In the data rows, the value 50 means zero.
In the table below, every row is followed by its label. The labels come from one hidden rule.
array([54, 60, 46, 53, 33, 44, 40, 57, 32, 55, 60, 3, 11, 58, 30, 26, 51, 37, 46, 37, 46, 66, 62, 40, 37, 28, 17, 49,
       53, 68, 72, 46]) OD
array([36, 44, 56, 56, 0, 95, 57, 63, 54, 35, 52, 32, 62, 39, 28, 65, 53, 63, 58, 49, 60, 24, 76, 61, 52, 31, 39, 30,
       4, 34, 30, 54]) PH
array([47, 57, 31, 53, 57, 16, 37, 25, 39, 65, 46, 21, 35, 66, 45, 24, 39, 29, 36, 44, 40, 51, 32, 58, 28, 46, 47, 60,
       61, 58, 57, 45]) SR
array([62, 49, 39, 45, 68, 36, 57, 50, 53, 58, 46, 70, 38, 51, 69, 62, 47, 54, 50, 62, 43, 78, 25, 31, 51, 72, 61, 58,
       85, 46, 55, 56]) OD
array([50, 47, 35, 32, 86, 50, 48, 78, 57, 53, 36, 73, 52, 48, 55, 80, 44, 64, 52, 60, 39, 72, 0, 24, 56, 60, 70, 53,
       82, 34, 46, 61]) SR
array([46, 44, 53, 46, 55, 79, 61, 88, 57, 31, 44, 79, 72, 44, 46, 56, 56, 59, 56, 54, 59, 45, 23, 39, 70, 62, 74, 50,
       27, 44, 54, 60]) QC
array([62, 50, 51, 48, 67, 41, 58, 45, 52, 54, 48, 49, 42, 47, 70, 46, 47, 42, 47, 58, 46, 47, 36, 58, 56, 49, 65, 56,
       83, 51, 52, 54]) OD
array([61, 53, 31, 47, 91, 19, 56, 54, 53, 66, 46, 68, 36, 45, 57, 67, 43, 41, 44, 55, 46, 60, 47, 68, 39, 64, 69, 68,
       84, 51, 76, 49]) OD
array([46, 47, 50, 43, 75, 32, 49, 57, 49, 37, 45, 60, 50, 47, 55, 46, 52, 56, 50, 51, 60, 47, 45, 27, 48, 48, 61, 46,
       64, 48, 57, 48]) HB
array([61, 44, 45, 52, 79, 15, 54, 42, 45, 57, 44, 46, 39, 50, 53, 40, 44, 46, 53, 52, 51, 64, 31, 37, 47, 53, 61, 57,
       43, 52, 55, 46]) OD
array([27, 58, 45, 58, 49, 46, 45, 52, 49, 72, 57, 35, 30, 60, 53, 35, 46, 53, 48, 37, 39, 41, 56, 58, 52, 52, 28, 52,
       38, 61, 56, 42]) SR
array([43, 53, 51, 52, 42, 40, 50, 41, 43, 59, 51, 57, 65, 51, 47, 24, 47, 40, 51, 43, 49, 39, 57, 69, 33, 37, 47, 55,
       23, 51, 62, 44]) OD
array([38, 49, 50, 50, 23, 53, 41, 49, 46, 58, 55, 35, 58, 48, 45, 38, 49, 54, 44, 40, 58, 49, 79, 45, 48, 44, 30, 41,
       35, 57, 61, 38]) HB
array([30, 43, 68, 51, 48, 96, 57, 76, 65, 34, 46, 49, 60, 39, 39, 66, 60, 50, 60, 50, 51, 39, 77, 30, 65, 61, 29, 38,
       5, 50, 31, 54]) PH
array([54, 48, 62, 48, 69, 32, 55, 64, 67, 40, 38, 74, 47, 49, 37, 75, 49, 64, 55, 52, 54, 64, 34, 37, 62, 69, 47, 64,
       33, 34, 40, 60]) LI
array([46, 53, 51, 54, 51, 30, 46, 31, 46, 55, 50, 38, 40, 55, 57, 45, 50, 64, 44, 43, 45, 46, 59, 73, 56, 45, 41, 50,
       28, 46, 56, 49]) SR
array([55, 48, 57, 47, 57, 54, 56, 42, 58, 47, 53, 56, 40, 43, 53, 62, 43, 62, 47, 52, 53, 43, 7, 68, 56, 73, 48, 54,
       60, 48, 54, 53]) OD
array([45, 46, 42, 46, 50, 63, 54, 67, 57, 48, 43, 55, 53, 52, 62, 54, 46, 41, 44, 41, 44, 55, 52, 41, 54, 68, 62, 57,
       60, 47, 40, 49]) LI
array([62, 58, 44, 50, 43, 8, 44, 51, 50, 62, 50, 48, 36, 53, 45, 45, 42, 36, 43, 48, 46, 59, 46, 52, 28, 50, 54, 55,
       32, 60, 54, 44]) SR
array([66, 50, 47, 46, 68, 39, 54, 63, 62, 45, 50, 71, 50, 50, 47, 65, 49, 46, 50, 56, 53, 66, 49, 37, 64, 40, 42, 54,
       46, 46, 55, 49]) OD
array([54, 42, 64, 48, 28, 79, 58, 84, 52, 46, 50, 54, 63, 43, 46, 53, 60, 55, 58, 52, 49, 66, 59, 27, 67, 44, 65, 46,
       50, 37, 27, 50]) PH
array([57, 51, 47, 48, 48, 43, 49, 58, 43, 55, 56, 28, 49, 53, 50, 36, 52, 49, 46, 47, 53, 53, 38, 63, 48, 37, 56, 49,
       20, 55, 47, 50]) LI
array([58, 58, 34, 45, 79, 6, 49, 42, 35, 77, 55, 71, 26, 57, 64, 38, 46, 36, 43, 47, 32, 89, 32, 81, 20, 46, 46, 61,
       85, 62, 88, 52]) OD
array([59, 50, 48, 42, 59, 51, 59, 62, 63, 46, 52, 69, 33, 46, 46, 76, 49, 42, 61, 68, 50, 52, 35, 39, 61, 70, 66, 56,
       52, 32, 56, 53]) HB
array([28, 57, 42, 59, 34, 47, 41, 32, 35, 55, 58, 14, 43, 51, 16, 32, 50, 33, 45, 39, 52, 23, 81, 61, 42, 30, 28, 36,
       41, 54, 47, 40]) LI
array([58, 48, 34, 48, 70, 42, 47, 60, 36, 51, 53, 53, 46, 48, 50, 38, 55, 52, 58, 41, 47, 44, 34, 59, 60, 49, 66, 51,
       58, 42, 51, 55]) QC
array([39, 51, 58, 67, 10, 54, 49, 47, 41, 53, 55, 31, 64, 47, 18, 38, 58, 41, 49, 45, 55, 25, 87, 51, 65, 27, 33, 43,
       16, 50, 21, 46]) PH
array([51, 44, 34, 42, 64, 66, 57, 87, 42, 39, 50, 36, 50, 42, 44, 58, 50, 53, 47, 53, 52, 36, 26, 55, 58, 63, 63, 53,
       63, 43, 46, 52]) QC
array([54, 49, 41, 53, 39, 56, 42, 48, 48, 58, 46, 23, 43, 54, 57, 60, 47, 40, 42, 45, 43, 50, 14, 36, 43, 46, 44, 52,
       70, 59, 65, 51]) OD
array([48, 52, 49, 51, 36, 34, 47, 61, 45, 61, 51, 34, 40, 60, 49, 41, 50, 53, 51, 51, 41, 52, 49, 43, 49, 53, 45, 46,
       58, 48, 50, 48]) LI
array([53, 46, 53, 44, 51, 78, 58, 57, 54, 57, 45, 56, 55, 45, 49, 48, 45, 63, 54, 55, 50, 60, 45, 39, 58, 49, 40, 55,
       54, 41, 50, 49]) OD
array([80, 49, 64, 44, 68, 61, 54, 47, 52, 45, 44, 61, 66, 45, 59, 64, 48, 35, 55, 58, 50, 52, 20, 42, 56, 79, 56, 51,
       82, 48, 46, 51]) QC
array([38, 51, 53, 50, 33, 47, 50, 63, 38, 51, 57, 34, 52, 56, 39, 40, 46, 58, 54, 52, 58, 53, 75, 63, 64, 42, 54, 45,
       43, 60, 54, 45]) SR
array([38, 48, 52, 46, 72, 61, 48, 44, 53, 58, 40, 33, 52, 45, 71, 47, 58, 39, 44, 50, 55, 43, 46, 45, 49, 51, 42, 49,
       44, 44, 48, 51]) QC
array([55, 52, 36, 43, 60, 30, 50, 35, 49, 61, 37, 57, 34, 53, 70, 59, 39, 45, 52, 72, 42, 83, 25, 59, 45, 78, 69, 62,
       77, 52, 52, 47]) SR
array([53, 49, 32, 44, 59, 57, 54, 36, 52, 60, 51, 49, 52, 54, 60, 50, 46, 44, 49, 57, 49, 64, 33, 56, 41, 46, 51, 56,
       49, 46, 51, 48]) SR
array([42, 51, 65, 57, 30, 52, 48, 32, 59, 40, 57, 36, 52, 39, 42, 19, 52, 57, 53, 39, 46, 42, 83, 48, 45, 17, 45, 43,
       41, 53, 35, 40]) QC
array([47, 48, 73, 57, 57, 91, 61, 74, 58, 43, 50, 41, 80, 39, 43, 70, 52, 60, 57, 49, 61, 34, 62, 30, 59, 67, 34, 44,
       19, 37, 39, 56]) QC
array([48, 47, 64, 54, 54, 59, 60, 70, 57, 42, 49, 73, 62, 43, 63, 51, 62, 60, 48, 48, 57, 65, 66, 38, 42, 53, 69, 40,
       46, 46, 48, 57]) QC
array([54, 61, 37, 53, 40, 21, 45, 17, 35, 56, 58, 0, 23, 64, 46, 12, 48, 26, 41, 38, 47, 53, 46, 91, 36, 30, 43, 45,
       44, 63, 60, 44]) SR
array([52, 46, 56, 46, 53, 26, 54, 60, 51, 56, 44, 60, 50, 51, 70, 52, 43, 51, 50, 61, 42, 57, 47, 37, 53, 54, 57, 53,
       62, 41, 38, 51]) SR
array([60, 50, 52, 50, 68, 22, 48, 28, 47, 56, 53, 45, 28, 59, 44, 54, 49, 45, 49, 45, 51, 54, 39, 56, 40, 53, 51, 48,
       61, 56, 58, 51]) SR
array([34, 46, 55, 46, 75, 42, 52, 46, 51, 54, 54, 69, 55, 59, 60, 51, 53, 49, 46, 43, 42, 57, 54, 57, 53, 65, 46, 58,
       32, 59, 41, 51]) LI
array([55, 44, 46, 51, 67, 30, 48, 68, 54, 47, 51, 62, 42, 47, 46, 39, 44, 66, 47, 51, 48, 52, 55, 29, 39, 50, 73, 45,
       34, 51, 44, 46]) SR
array([26, 44, 60, 50, 28, 91, 49, 42, 56, 38, 46, 40, 54, 48, 41, 57, 58, 59, 62, 44, 60, 63, 56, 50, 43, 37, 48, 55,
       39, 49, 33, 49]) PH
array([48, 53, 46, 48, 32, 32, 46, 46, 55, 32, 53, 25, 51, 52, 50, 56, 55, 50, 52, 44, 50, 46, 54, 66, 48, 47, 38, 51,
       56, 53, 51, 47]) PH
array([45, 48, 75, 46, 41, 61, 65, 56, 64, 53, 57, 72, 60, 50, 44, 62, 53, 60, 52, 57, 42, 51, 51, 33, 56, 47, 52, 42,
       72, 30, 44, 54]) PH
array([49, 58, 48, 52, 28, 68, 48, 50, 42, 57, 48, 21, 70, 52, 42, 50, 58, 48, 44, 49, 63, 34, 81, 47, 48, 35, 49, 44,
       21, 66, 38, 50]) PH
array([32, 51, 62, 53, 57, 51, 55, 55, 51, 39, 52, 38, 61, 45, 32, 49, 50, 46, 53, 51, 57, 34, 92, 64, 58, 32, 56, 46,
       18, 50, 39, 47]) PH
array([67, 47, 45, 45, 61, 38, 48, 74, 58, 47, 37, 72, 43, 43, 72, 64, 43, 58, 57, 69, 48, 63, 20, 36, 52, 69, 71, 60,
       75, 43, 64, 55]) OD
array([75, 55, 39, 47, 74, 9, 47, 27, 44, 67, 49, 45, 34, 64, 73, 58, 43, 41, 49, 60, 38, 74, 6, 54, 45, 59, 77, 63,
       76, 45, 65, 49]) SR
array([48, 48, 34, 54, 56, 53, 53, 48, 48, 47, 51, 56, 64, 46, 59, 63, 55, 43, 52, 57, 43, 57, 19, 51, 44, 51, 44, 57,
       82, 49, 49, 47]) QC
array([81, 54, 30, 43, 69, 39, 61, 20, 44, 51, 36, 73, 36, 55, 76, 51, 38, 44, 39, 56, 48, 67, 46, 43, 45, 43, 58, 59,
       94, 46, 61, 55]) OD
array([36, 49, 48, 55, 35, 71, 48, 43, 40, 49, 60, 16, 56, 52, 27, 47, 58, 49, 49, 42, 56, 31, 74, 50, 36, 34, 34, 39,
       44, 61, 44, 45]) PH
array([31, 53, 63, 56, 23, 63, 56, 39, 33, 46, 58, 20, 61, 49, 27, 36, 60, 57, 47, 34, 57, 29, 54, 54, 47, 35, 28, 32,
       20, 69, 46, 44]) PH
array([45, 52, 52, 61, 26, 41, 51, 60, 55, 38, 47, 44, 44, 41, 58, 55, 51, 46, 52, 53, 53, 54, 52, 55, 44, 41, 46, 37,
       32, 42, 58, 47]) HB
array([48, 48, 55, 35, 83, 38, 49, 59, 68, 62, 50, 63, 48, 43, 55, 81, 49, 59, 61, 69, 50, 54, 20, 26, 70, 64, 76, 52,
       70, 36, 66, 54]) HB
array([30, 43, 64, 54, 30, 98, 58, 74, 64, 32, 53, 71, 91, 36, 26, 54, 57, 71, 54, 51, 55, 30, 67, 14, 64, 51, 50, 45,
       24, 43, 35, 53]) QC
array([42, 51, 47, 49, 42, 78, 50, 55, 55, 42, 52, 49, 53, 42, 44, 61, 55, 66, 57, 47, 47, 42, 68, 36, 50, 42, 44, 56,
       37, 44, 35, 55]) PH
array([49, 47, 54, 51, 38, 44, 52, 52, 42, 35, 53, 47, 47, 51, 53, 44, 47, 59, 51, 54, 59, 55, 72, 51, 51, 48, 45, 48,
       56, 37, 41, 51]) LI
array([55, 57, 53, 59, 55, 70, 49, 40, 35, 54, 47, 42, 33, 49, 52, 54, 52, 49, 49, 51, 42, 54, 41, 71, 47, 47, 53, 51,
       68, 57, 64, 45]) HB
array([73, 52, 24, 53, 81, 15, 41, 53, 54, 56, 48, 44, 43, 56, 68, 44, 45, 35, 39, 59, 36, 53, 71, 71, 41, 37, 37, 52,
       67, 51, 73, 50]) OD
array([56, 49, 44, 40, 63, 72, 45, 58, 55, 46, 48, 77, 53, 43, 44, 63, 50, 55, 58, 60, 45, 65, 26, 24, 56, 67, 51, 51,
       52, 45, 58, 50]) HB
array([56, 51, 40, 41, 53, 58, 51, 58, 48, 54, 51, 47, 41, 43, 68, 51, 46, 50, 48, 52, 49, 64, 51, 67, 56, 52, 57, 52,
       45, 47, 48, 51]) HB
array([56, 49, 42, 39, 52, 32, 59, 50, 54, 50, 43, 72, 54, 58, 64, 79, 46, 58, 53, 47, 42, 61, 35, 43, 52, 75, 67, 58,
       72, 47, 65, 47]) SR
array([66, 54, 47, 47, 51, 56, 48, 40, 42, 50, 53, 64, 56, 49, 56, 42, 48, 49, 53, 49, 59, 70, 47, 53, 42, 57, 56, 57,
       45, 49, 55, 55]) OD
array([59, 48, 64, 46, 25, 79, 51, 67, 66, 48, 50, 77, 72, 41, 45, 57, 48, 61, 53, 53, 57, 55, 38, 56, 60, 51, 48, 47,
       64, 54, 46, 48]) QC
array([57, 52, 61, 46, 66, 25, 49, 47, 43, 51, 48, 44, 59, 48, 48, 52, 41, 48, 48, 39, 51, 44, 72, 49, 47, 30, 41, 47,
       43, 51, 38, 45]) SR
array([39, 51, 60, 53, 30, 52, 46, 55, 54, 41, 56, 35, 64, 45, 33, 47, 61, 59, 52, 37, 57, 33, 77, 46, 54, 39, 34, 41,
       2, 48, 41, 50]) PH
array([62, 48, 45, 46, 78, 59, 47, 48, 56, 53, 42, 86, 28, 57, 66, 58, 42, 46, 50, 57, 51, 59, 37, 45, 50, 72, 64, 62,
       50, 46, 48, 51]) SR
array([43, 60, 49, 60, 56, 45, 38, 29, 41, 54, 58, 11, 36, 52, 35, 38, 47, 44, 45, 34, 50, 36, 75, 73, 39, 36, 39, 51,
       38, 60, 56, 46]) OD
array([51, 53, 47, 51, 33, 47, 42, 42, 30, 52, 58, 27, 29, 63, 62, 33, 45, 42, 43, 37, 53, 46, 47, 73, 45, 50, 44, 45,
       46, 43, 61, 47]) SR
array([49, 46, 64, 45, 22, 63, 51, 72, 63, 38, 38, 86, 59, 32, 52, 47, 56, 59, 57, 57, 52, 66, 48, 54, 62, 68, 68, 50,
       37, 49, 29, 56]) QC
Here are more rows. What is the label of each one?
array([69, 47, 57, 48, 58, 22, 61, 63, 60, 45, 43, 72, 41, 55, 56, 58, 42, 54, 49, 59, 43, 51, 33, 47, 51, 57, 55, 57,
       70, 45, 47, 61]) ~ SR
array([60, 55, 29, 49, 54, 44, 54, 56, 53, 60, 50, 54, 48, 63, 55, 60, 49, 43, 51, 66, 56, 64, 56, 62, 54, 67, 40, 54,
       47, 50, 59, 49]) ~ SR
array([55, 52, 36, 47, 62, 15, 43, 36, 50, 52, 55, 50, 38, 50, 49, 50, 46, 42, 53, 46, 46, 50, 44, 53, 42, 58, 30, 51,
       44, 49, 59, 46]) ~ OD
array([48, 52, 58, 56, 61, 41, 54, 51, 44, 46, 50, 47, 69, 58, 54, 47, 44, 36, 51, 45, 36, 68, 30, 51, 53, 41, 50, 51,
       39, 51, 59, 47]) ~ SR
array([52, 43, 55, 51, 31, 25, 50, 51, 53, 51, 61, 49, 62, 43, 40, 64, 53, 47, 47, 46, 62, 60, 70, 38, 57, 49, 57, 59,
       67, 53, 48, 51]) ~ QC
array([46, 46, 37, 52, 43, 42, 47, 45, 45, 53, 52, 46, 48, 54, 44, 45, 50, 51, 47, 50, 51, 51, 39, 62, 43, 45, 37, 47,
       54, 59, 69, 52]) ~ OD
array([54, 52, 46, 53, 40, 30, 51, 45, 57, 52, 52, 39, 53, 52, 57, 44, 49, 45, 52, 48, 53, 35, 70, 38, 42, 57, 51, 47,
       54, 55, 40, 48]) ~ LI
array([58, 45, 50, 44, 44, 48, 50, 74, 59, 40, 49, 53, 43, 45, 57, 50, 59, 61, 55, 50, 51, 51, 56, 19, 49, 58, 61, 66,
       30, 39, 52, 56]) ~ QC
array([54, 50, 47, 44, 37, 31, 50, 57, 60, 50, 43, 60, 49, 44, 51, 51, 49, 42, 51, 49, 40, 50, 54, 49, 55, 57, 61, 61,
       67, 46, 58, 47]) ~ HB
array([47, 53, 59, 48, 49, 63, 45, 23, 41, 42, 52, 50, 74, 50, 69, 62, 44, 53, 48, 48, 35, 42, 66, 54, 41, 51, 40, 44,
       32, 46, 63, 44]) ~ OD
array([50, 56, 45, 51, 49, 45, 48, 42, 47, 58, 53, 40, 43, 59, 37, 54, 51, 49, 41, 47, 48, 53, 51, 41, 39, 33, 54, 46,
       59, 57, 42, 49]) ~ LI
array([56, 50, 46, 46, 59, 42, 49, 33, 49, 66, 48, 44, 31, 52, 56, 51, 38, 44, 47, 49, 46, 48, 59, 57, 37, 53, 68, 53,
       76, 52, 46, 49]) ~ SR
array([52, 53, 37, 50, 54, 14, 47, 38, 47, 56, 52, 28, 22, 64, 50, 37, 43, 51, 41, 47, 39, 48, 56, 69, 38, 46, 43, 52,
       51, 56, 57, 51]) ~ SR
array([30, 60, 33, 64, 46, 3, 34, 20, 24, 62, 55, 11, 31, 64, 45, 23, 43, 36, 42, 42, 47, 31, 59, 88, 22, 36, 21, 51,
       53, 69, 54, 40]) ~ SR
array([48, 47, 48, 53, 46, 63, 57, 66, 66, 45, 55, 71, 58, 47, 62, 60, 53, 61, 58, 57, 61, 35, 41, 41, 53, 55, 63, 36,
       17, 45, 34, 57]) ~ PH
array([51, 48, 55, 49, 36, 43, 54, 59, 47, 32, 54, 66, 58, 46, 31, 48, 56, 46, 60, 62, 41, 38, 31, 37, 55, 49, 50, 50,
       23, 47, 35, 48]) ~ PH
array([46, 54, 51, 49, 57, 36, 38, 54, 30, 54, 52, 34, 40, 62, 48, 43, 41, 34, 46, 38, 46, 32, 44, 60, 35, 18, 45, 50,
       49, 57, 49, 42]) ~ SR
array([53, 50, 42, 47, 54, 41, 48, 39, 46, 51, 47, 48, 43, 45, 50, 44, 51, 52, 52, 47, 47, 51, 59, 48, 49, 74, 61, 59,
       69, 41, 61, 51]) ~ HB
array([43, 63, 35, 53, 47, 47, 49, 32, 35, 58, 56, 36, 21, 61, 53, 25, 43, 40, 43, 52, 43, 47, 37, 59, 27, 36, 42, 54,
       46, 65, 63, 42]) ~ SR
array([31, 48, 63, 54, 54, 97, 51, 49, 52, 48, 56, 39, 65, 42, 50, 37, 62, 63, 51, 52, 63, 51, 61, 44, 48, 63, 65, 48,
       49, 32, 24, 51]) ~ PH
array([54, 51, 71, 47, 64, 31, 52, 71, 39, 43, 48, 71, 62, 43, 69, 72, 57, 48, 55, 57, 58, 56, 23, 37, 54, 57, 44, 58,
       78, 40, 46, 46]) ~ QC
array([60, 54, 25, 42, 79, 12, 50, 32, 50, 53, 48, 65, 56, 44, 67, 45, 44, 45, 42, 60, 45, 72, 16, 42, 54, 50, 61, 54,
       43, 42, 58, 55]) ~ OD
array([52, 53, 45, 50, 52, 61, 50, 31, 55, 54, 48, 92, 53, 50, 58, 47, 46, 50, 50, 45, 52, 62, 36, 37, 65, 56, 51, 52,
       58, 53, 53, 53]) ~ OD
array([71, 41, 53, 39, 58, 61, 68, 67, 58, 59, 39, 65, 50, 43, 77, 67, 56, 48, 56, 56, 57, 63, 24, 18, 51, 69, 50, 62,
       64, 34, 53, 60]) ~ QC
array([62, 47, 56, 44, 42, 62, 52, 60, 57, 54, 47, 46, 36, 50, 58, 47, 48, 62, 54, 45, 49, 37, 46, 63, 56, 48, 46, 51,
       84, 52, 43, 45]) ~ LI
array([45, 49, 61, 55, 22, 76, 49, 73, 56, 46, 51, 56, 61, 42, 38, 52, 52, 68, 52, 35, 58, 47, 55, 40, 60, 62, 52, 49,
       26, 40, 47, 54]) ~ QC
array([56, 55, 43, 49, 34, 43, 45, 44, 49, 48, 49, 46, 63, 51, 54, 42, 48, 46, 50, 49, 58, 64, 66, 38, 49, 61, 44, 48,
       54, 46, 59, 54]) ~ OD
array([43, 52, 57, 54, 35, 31, 45, 52, 44, 53, 48, 43, 64, 49, 44, 40, 46, 42, 41, 44, 51, 31, 55, 56, 54, 30, 34, 42,
       36, 53, 54, 44]) ~ OD
array([75, 47, 41, 36, 51, 23, 43, 55, 52, 60, 45, 58, 38, 52, 44, 57, 43, 44, 43, 56, 46, 61, 32, 42, 50, 61, 60, 57,
       69, 44, 64, 51]) ~ OD
array([45, 58, 38, 57, 40, 40, 47, 53, 41, 56, 62, 65, 41, 58, 55, 57, 53, 56, 46, 41, 52, 53, 44, 75, 39, 39, 58, 36,
       48, 48, 37, 45]) ~ LI
array([37, 42, 72, 45, 55, 78, 53, 76, 57, 35, 55, 82, 79, 42, 62, 77, 58, 67, 61, 53, 68, 43, 60, 8, 62, 57, 49, 45,
       29, 39, 34, 56]) ~ PH
The hidden rule looks at only part of the columns. Which column or columns, counting from 0, in order?
13 16 30
